In the data rows, the value 128 means zero.
The table, row by row:
[ 96 107 151 162  72 148 138 147 102 147 136 148 199 191]
[153 172  49 102 168 146  79 120 117 140 178 140 140 113]
[143 127 137 121 155 109 135 108 153 119 104 112  76  82]
[174 164  89  30 163 142 101 154 134  77 122  86  40  74]
[ 75  92 173 214  80 124 146 122 113 167 129 162 223 195]
[119 120 135 113  78 163 133 155 102 121 136 129 159 173]
[145 155  84  85 119 168 101 155  94 120 162 125 144 145]
[143 155  92 134 195 101 108 104 139 147 144 129 107  86]
[183 191  55  66 222 110  99 106 152 108 150 114  58  50]
[173 198  23  53 162 173  63 135 111 120 191 132 126 100]
[155 145 110  50 130 156 116 163 119  79 120  93  75 108]
[130 151  88 149 174 115 103 113 125 159 162 144 150 118]
[ 86  98 167 223 117 104 145 103 136 177 125 164 194 161]
[151 127 134  97 142 116 131 122 149 102 102 102  66  89]
[142 134 116  75 103 163 116 166 105 100 130 110 123 148]
[122 136 111 124 101 148 114 147 100 135 158 137 178 172]
[174 160  95  44 169 132 106 143 141  81 116  90  38  70]
[120 106 169 140 120 110 166 108 154 118  92 121  92 102]
[167 160  96  87 186 112 116 113 151 108 121 108  59  69]
[ 85  98 169 221 104 107 144 107 128 177 132 166 209 175]
[158 179  47 105 193 132  84 107 127 142 182 137 128  96]
[106 102 174 194 140  87 155  97 158 154 104 141 128 112]
[171 206  20  55 170 169  66 128 110 122 193 134 128  96]
[157 157  92 112 197 103 111 108 150 128 131 118  82  75]
[103  96 174 203 138  86 151  95 152 166 107 147 142 120]
[ 93  77 193 155  38 148 163 155 106 126  98 131 165 192]
[134 107 157 102 103 128 156 132 142  94  96 110  87 120]
[161 181  46 103 197 125  84 108 133 145 178 137 123  91]
[142 130 120  75 103 160 118 167 105  98 126 108 122 146]
[ 91  72 215 201 111  85 187 101 157 139  80 133 125 135]
[ 82  94 170 218  98 114 142 108 125 176 130 165 213 181]
[119  95 175 115  59 145 157 149 124  98  99 116 127 161]
[122 138 102 135 115 148 109 144 101 145 159 139 177 164]
[145 169  66  94 137 160  86 141  99 129 171 133 149 134]
[165 186  37  45 146 179  71 150 105 111 181 125 120 108]
[155 137 124  66 135 140 125 147 131  85 106  90  67  98]
[169 188  47  98 220 116  91  98 139 136 168 129  95  67]
[125 106 167 132 114 108 163 116 153 108  94 116  93 107]
[120 115 140 110  72 157 134 156 105 117 125 126 155 175]
[119 128 123 117  88 159 123 156 100 128 143 131 168 175]
[141 114 147  85  96 146 143 148 126  87 101 103  99 129]
[ 67  75 191 208  49 141 155 137 102 160 116 159 219 209]
[ 70  69 199 205  37 138 156 146 100 156 110 155 217 214]
[ 85  59 228 168  40 127 192 146 124 113  73 122 138 180]
[175 191  50  82 224 111  91 103 151 121 157 123  73  54]
[120 106 150 109  66 157 142 154 114 104 116 123 144 167]
[ 98 120 139 172  98 132 126 133 113 159 146 152 203 179]
[107  81 202 144  77 118 179 133 142 107  80 116 109 143]
[154 155  93 127 197 100 110 106 149 137 140 126  94  79]
[174 169  83  23 163 154 100 158 129  73 128  85  43  74]
[ 92  63 216 155  34 137 177 155 120 114  80 124 147 189]
[ 94  85 181 154  41 151 153 158 103 131 108 137 177 193]
[176 178  73   7 155 165  84 173 121  68 139  88  54  83]
[135 154  91 147 186 107 103 107 131 157 155 137 136 104]
[112 129 130 179 158  98 129 100 141 168 140 145 141 115]
[164 158  95  94 188 109 113 110 150 114 120 112  60  70]
[109 100 173 177 134  91 160  98 156 143  97 133 113 107]
[100 123 132 184 125 116 122 115 125 169 150 153 187 153]
[ 80  50 241 188  55 106 199 135 137 119  64 123 131 171]
[127 153  89 150 163 122 104 114 118 161 162 145 155 125]
[155 174  49 104 180 140  83 116 121 139 182 140 138 107]
[141 121 131  73  95 158 126 161 116  89 114 104 109 140]
[ 78  70 205 251 109  75 168  89 145 185  99 161 192 169]
[158 176  60  41 136 180  81 168  94  99 162 113 109 116]
[116 101 171 152 126 100 162 107 156 124  93 121  99 105]
[126 130 135 155 165 100 136 103 152 149 117 129 104  88]
[ 90  69 212 217 116  72 182  96 159 153  85 139 140 143]
[109 102 173 174 134  94 160 102 156 140  97 130 110 105]
[103  78 207 153  82 107 182 124 147 115  75 120 108 139]
[ 81  93 172 216  86 118 141 115 119 173 130 165 220 190]
[ 87  68 211 228 120  77 179  93 156 160  84 147 146 143]
[159 153  96  39 125 165 102 170 109  86 134  97  88 116]
[141 151  95  79 113 166 101 164  98 115 151 123 139 148]
[ 99  99 170 209 138  88 147  97 152 171 110 150 152 128]
[141 145 107  76 104 164 111 166  97 108 141 114 131 149]
[142 114 140  78  95 150 135 156 123  87 107 101 102 134]
[183 192  56  61 222 114  98 109 151 106 149 113  53  46]
[ 83  71 204 241 120  75 175  91 150 172  91 154 164 153]
[174 180  68   6 153 170  81 175 117  70 143  91  61  82]
[ 74  83 182 208  61 129 144 131 111 164 124 162 226 205]
[123 142  97 139 133 142 107 130 105 151 163 145 170 152]
[ 96  75 212 179  98  98 186 112 154 124  74 127 113 133]
[152 131 134  92 143 123 134 126 144  99  97 101  61  88]
[178 188  50  87 223 109  88 101 150 127 164 124  82  62]
[114  88 187 121  63 140 168 141 131  98  87 117 116 154]
[171 161 100  66 178 122 114 125 148  97 119  98  46  69]
[149 173  54 101 159 150  81 125 109 138 177 139 147 122]
[113  83 193 130  67 129 176 139 137  99  91 116 113 149]
[166 187  47 102 214 119  91  98 135 137 176 133 105  74]
[104 129 131 186 148 107 127 103 136 172 143 151 161 127]
[138 112 151  92  98 136 150 140 135  91  97 106  91 125]
[119 128 133 166 169  97 131 103 149 159 125 138 119  97]
[ 94 112 150 165  77 141 141 142 103 152 143 147 204 190]
[ 93  99 168 220 127  95 144  99 141 175 120 160 180 150]
[148 169  55  97 148 157  82 133 104 132 175 138 147 130]
[ 95  97 170 219 129  96 143  96 147 178 118 160 170 143]
[125 149  89 148 153 130 103 121 115 155 165 145 166 136]
[158 165  79  38 130 172  93 171 100  92 150 104 102 119]
[144 159  75  86 125 162  88 151  95 124 165 127 148 144]
[131 104 164 110 106 122 158 125 149 102  94 111  85 115]
Each group is a hidden curve, and its rows are points along it. The first row asked about is in group 0, and each new group gets the next number.
Rows drawn again from the table, each followed by its group:
[122 138 102 135 115 148 109 144 101 145 159 139 177 164] 0
[104 129 131 186 148 107 127 103 136 172 143 151 161 127] 1
[ 93  77 193 155  38 148 163 155 106 126  98 131 165 192] 1
[ 85  98 169 221 104 107 144 107 128 177 132 166 209 175] 2
[171 161 100  66 178 122 114 125 148  97 119  98  46  69] 0
[157 157  92 112 197 103 111 108 150 128 131 118  82  75] 0
[183 192  56  61 222 114  98 109 151 106 149 113  53  46] 2
[ 90  69 212 217 116  72 182  96 159 153  85 139 140 143] 0
[155 174  49 104 180 140  83 116 121 139 182 140 138 107] 2
[131 104 164 110 106 122 158 125 149 102  94 111  85 115] 2
[143 155  92 134 195 101 108 104 139 147 144 129 107  86] 0
[ 98 120 139 172  98 132 126 133 113 159 146 152 203 179] 1
[145 169  66  94 137 160  86 141  99 129 171 133 149 134] 2
[ 75  92 173 214  80 124 146 122 113 167 129 162 223 195] 2
[142 134 116  75 103 163 116 166 105 100 130 110 123 148] 2
[125 106 167 132 114 108 163 116 153 108  94 116  93 107] 2
[158 165  79  38 130 172  93 171 100  92 150 104 102 119] 1
[135 154  91 147 186 107 103 107 131 157 155 137 136 104] 0
[145 155  84  85 119 168 101 155  94 120 162 125 144 145] 2
[127 153  89 150 163 122 104 114 118 161 162 145 155 125] 0
[109 102 173 174 134  94 160 102 156 140  97 130 110 105] 2
[100 123 132 184 125 116 122 115 125 169 150 153 187 153] 1
[141 114 147  85  96 146 143 148 126  87 101 103  99 129] 2
[126 130 135 155 165 100 136 103 152 149 117 129 104  88] 1
[158 179  47 105 193 132  84 107 127 142 182 137 128  96] 2
[ 95  97 170 219 129  96 143  96 147 178 118 160 170 143] 2
[143 127 137 121 155 109 135 108 153 119 104 112  76  82] 1
[107  81 202 144  77 118 179 133 142 107  80 116 109 143] 0
[119  95 175 115  59 145 157 149 124  98  99 116 127 161] 0
[ 67  75 191 208  49 141 155 137 102 160 116 159 219 209] 2
[174 160  95  44 169 132 106 143 141  81 116  90  38  70] 0
[125 149  89 148 153 130 103 121 115 155 165 145 166 136] 0
[164 158  95  94 188 109 113 110 150 114 120 112  60  70] 0
[120 115 140 110  72 157 134 156 105 117 125 126 155 175] 0
[165 186  37  45 146 179  71 150 105 111 181 125 120 108] 1
[151 127 134  97 142 116 131 122 149 102 102 102  66  89] 1
[106 102 174 194 140  87 155  97 158 154 104 141 128 112] 2
[119 120 135 113  78 163 133 155 102 121 136 129 159 173] 0
[173 198  23  53 162 173  63 135 111 120 191 132 126 100] 1
[ 92  63 216 155  34 137 177 155 120 114  80 124 147 189] 1
[ 96 107 151 162  72 148 138 147 102 147 136 148 199 191] 1
[174 164  89  30 163 142 101 154 134  77 122  86  40  74] 0
[167 160  96  87 186 112 116 113 151 108 121 108  59  69] 0
[112 129 130 179 158  98 129 100 141 168 140 145 141 115] 1
[ 85  59 228 168  40 127 192 146 124 113  73 122 138 180] 1
[130 151  88 149 174 115 103 113 125 159 162 144 150 118] 0
[153 172  49 102 168 146  79 120 117 140 178 140 140 113] 2
[120 106 150 109  66 157 142 154 114 104 116 123 144 167] 0
[120 106 169 140 120 110 166 108 154 118  92 121  92 102] 2
[141 151  95  79 113 166 101 164  98 115 151 123 139 148] 2
[ 94 112 150 165  77 141 141 142 103 152 143 147 204 190] 1
[ 99  99 170 209 138  88 147  97 152 171 110 150 152 128] 2
[149 173  54 101 159 150  81 125 109 138 177 139 147 122] 2
[ 87  68 211 228 120  77 179  93 156 160  84 147 146 143] 0
[123 142  97 139 133 142 107 130 105 151 163 145 170 152] 0
[138 112 151  92  98 136 150 140 135  91  97 106  91 125] 2
[113  83 193 130  67 129 176 139 137  99  91 116 113 149] 0
[ 80  50 241 188  55 106 199 135 137 119  64 123 131 171] 1
[155 137 124  66 135 140 125 147 131  85 106  90  67  98] 1
[122 136 111 124 101 148 114 147 100 135 158 137 178 172] 0
[159 153  96  39 125 165 102 170 109  86 134  97  88 116] 1
[174 180  68   6 153 170  81 175 117  70 143  91  61  82] 0
[ 82  94 170 218  98 114 142 108 125 176 130 165 213 181] 2
[166 187  47 102 214 119  91  98 135 137 176 133 105  74] 2
[171 206  20  55 170 169  66 128 110 122 193 134 128  96] 1
[ 94  85 181 154  41 151 153 158 103 131 108 137 177 193] 1
[178 188  50  87 223 109  88 101 150 127 164 124  82  62] 2
[176 178  73   7 155 165  84 173 121  68 139  88  54  83] 0
[ 70  69 199 205  37 138 156 146 100 156 110 155 217 214] 2
[158 176  60  41 136 180  81 168  94  99 162 113 109 116] 1
[ 93  99 168 220 127  95 144  99 141 175 120 160 180 150] 2
[134 107 157 102 103 128 156 132 142  94  96 110  87 120] 2
[109 100 173 177 134  91 160  98 156 143  97 133 113 107] 2
[103  78 207 153  82 107 182 124 147 115  75 120 108 139] 0
[142 130 120  75 103 160 118 167 105  98 126 108 122 146] 2
[183 191  55  66 222 110  99 106 152 108 150 114  58  50] 2
[174 169  83  23 163 154 100 158 129  73 128  85  43  74] 0
[119 128 123 117  88 159 123 156 100 128 143 131 168 175] 0
[175 191  50  82 224 111  91 103 151 121 157 123  73  54] 2
[103  96 174 203 138  86 151  95 152 166 107 147 142 120] 2
[116 101 171 152 126 100 162 107 156 124  93 121  99 105] 2
[144 159  75  86 125 162  88 151  95 124 165 127 148 144] 2
[119 128 133 166 169  97 131 103 149 159 125 138 119  97] 1
[161 181  46 103 197 125  84 108 133 145 178 137 123  91] 2
[155 145 110  50 130 156 116 163 119  79 120  93  75 108] 1
[141 145 107  76 104 164 111 166  97 108 141 114 131 149] 2
[169 188  47  98 220 116  91  98 139 136 168 129  95  67] 2
[ 78  70 205 251 109  75 168  89 145 185  99 161 192 169] 0
[ 83  71 204 241 120  75 175  91 150 172  91 154 164 153] 0
[ 96  75 212 179  98  98 186 112 154 124  74 127 113 133] 0
[ 81  93 172 216  86 118 141 115 119 173 130 165 220 190] 2
[ 86  98 167 223 117 104 145 103 136 177 125 164 194 161] 2
[ 91  72 215 201 111  85 187 101 157 139  80 133 125 135] 0
[152 131 134  92 143 123 134 126 144  99  97 101  61  88] 1
[141 121 131  73  95 158 126 161 116  89 114 104 109 140] 2
[154 155  93 127 197 100 110 106 149 137 140 126  94  79] 0
[ 74  83 182 208  61 129 144 131 111 164 124 162 226 205] 2
[114  88 187 121  63 140 168 141 131  98  87 117 116 154] 0
[142 114 140  78  95 150 135 156 123  87 107 101 102 134] 2
[148 169  55  97 148 157  82 133 104 132 175 138 147 130] 2
